Some points, each followed by its number:
(1.53 0.09 -0.06 0.98 0.28 -1.10 1.21 -0.61) 0
(0.99 4.56 1.50 -1.22 -1.50 0.58 -0.24 -0.78) 1
(1.31 4.72 1.11 -1.28 -1.99 0.40 -0.19 -1.07) 2
(1.36 1.35 0.71 -1.48 0.21 0.83 -0.37 -0.44) 3
(1.44 0.03 -0.76 1.27 -0.79 -1.90 1.79 -0.34) 4
(1.53 0.65 -0.12 -0.05 -0.21 -0.37 0.57 0.06) 5
(-1.85 -1.01 0.97 -0.64 0.26 0.90 -0.79 -0.59) 6
(-0.20 0.24 0.92 -0.77 0.21 0.57 -0.26 -0.20) 7
(-3.92 -3.21 0.83 0.32 0.60 0.95 -1.23 -1.28) 8
(0.71 0.85 0.87 -1.60 0.44 0.70 -0.18 -0.26) 9
(0.65 0.01 0.27 0.02 -0.14 -0.35 0.50 -0.57) 10
(0.99 0.70 0.38 -0.79 -0.29 1.03 -0.86 1.00) 11
(0.10 -0.76 0.25 0.43 -0.31 -0.48 0.54 -1.00) 12
(1.03 0.22 -0.36 0.52 -0.86 -0.63 0.65 0.36) 13
(-0.16 0.01 0.84 -0.96 0.26 1.07 -0.77 0.33) 14
(-0.08 -0.99 -0.37 1.09 -0.86 -0.64 0.40 -0.19) 15
(1.11 -0.14 -0.64 0.78 -0.77 -1.88 1.83 -0.19) 16
(1.28 -0.11 -0.42 0.85 -0.84 -1.53 1.49 -0.17) 17
(0.85 0.43 0.19 -0.27 -0.52 0.99 -1.12 0.70) 18
(1.04 0.22 0.13 0.81 -0.89 -0.06 0.03 -0.53) 19
(0.72 0.67 1.03 -1.27 0.27 0.83 -0.35 -0.11) 20
New points follow, each followed by the number of its nearest point above.
(-1.43 -0.78 0.76 -0.94 0.43 0.93 -0.83 0.10) -> 6
(-1.49 -1.03 0.02 -0.87 1.35 0.50 -0.84 0.33) -> 6
(-2.14 -1.96 0.38 -0.17 0.37 -0.19 0.14 -1.26) -> 6
(0.02 -0.05 0.18 -0.39 -0.15 -0.42 0.56 0.07) -> 10
(-1.47 -1.33 0.23 -0.14 0.02 -0.09 0.03 -0.16) -> 6
(-1.29 -1.42 0.48 -0.56 0.60 0.99 -1.38 0.44) -> 6
(0.94 0.60 -0.51 0.09 -0.90 -0.41 0.54 0.99) -> 13
(-0.92 -0.36 -0.14 -0.48 -0.26 0.65 -0.69 0.72) -> 14
(-0.78 -0.73 0.78 -0.85 0.46 0.17 0.04 -0.34) -> 7
(2.19 1.79 0.04 -0.31 0.26 -0.08 0.34 0.18) -> 5
(-0.33 1.71 -1.36 1.41 0.57 -0.35 0.57 0.51) -> 13
(-0.05 3.60 -1.06 0.53 2.09 -0.13 0.38 1.38) -> 5
(1.07 0.56 0.07 -0.15 -0.27 -0.20 0.40 0.11) -> 5
(0.48 0.69 0.08 -0.39 0.12 -0.09 0.25 -0.66) -> 10
(-1.44 -0.89 0.62 -0.83 0.32 0.92 -0.87 0.20) -> 6
(0.18 -1.22 -0.18 -0.44 3.25 0.16 -1.23 1.54) -> 14
(-1.59 -1.09 0.65 -0.81 0.38 0.95 -0.95 0.14) -> 6
(-0.40 0.08 0.61 -1.17 0.45 1.00 -0.71 0.12) -> 14
(-0.56 -0.29 -0.07 -1.11 1.40 0.72 -0.91 0.56) -> 14
(-0.89 -0.98 1.32 -0.70 0.85 1.10 -1.10 -0.78) -> 6
(-1.29 -1.28 0.34 -0.55 0.13 1.06 -1.35 0.52) -> 6
(0.57 0.60 0.46 -1.06 0.07 0.93 -0.80 0.62) -> 11
(0.59 0.01 -1.06 0.68 -1.38 -0.55 0.41 1.08) -> 13
(-0.12 -0.72 -0.87 0.81 -1.09 -0.90 0.73 0.51) -> 15
(-0.17 -0.75 0.65 0.23 -0.06 -0.30 0.32 -1.51) -> 12
(0.59 0.44 -0.27 -0.10 -0.76 -0.26 0.42 0.94) -> 13
(-0.25 -0.79 -0.18 0.42 -0.49 -0.83 0.83 0.18) -> 15
(-1.92 -0.69 -0.20 -0.73 0.05 1.27 -1.31 -1.93) -> 6
(0.86 -0.50 2.14 0.85 0.48 0.80 -0.68 -3.40) -> 12
(-0.47 -0.45 0.69 -0.75 0.28 -0.03 0.27 -0.24) -> 7
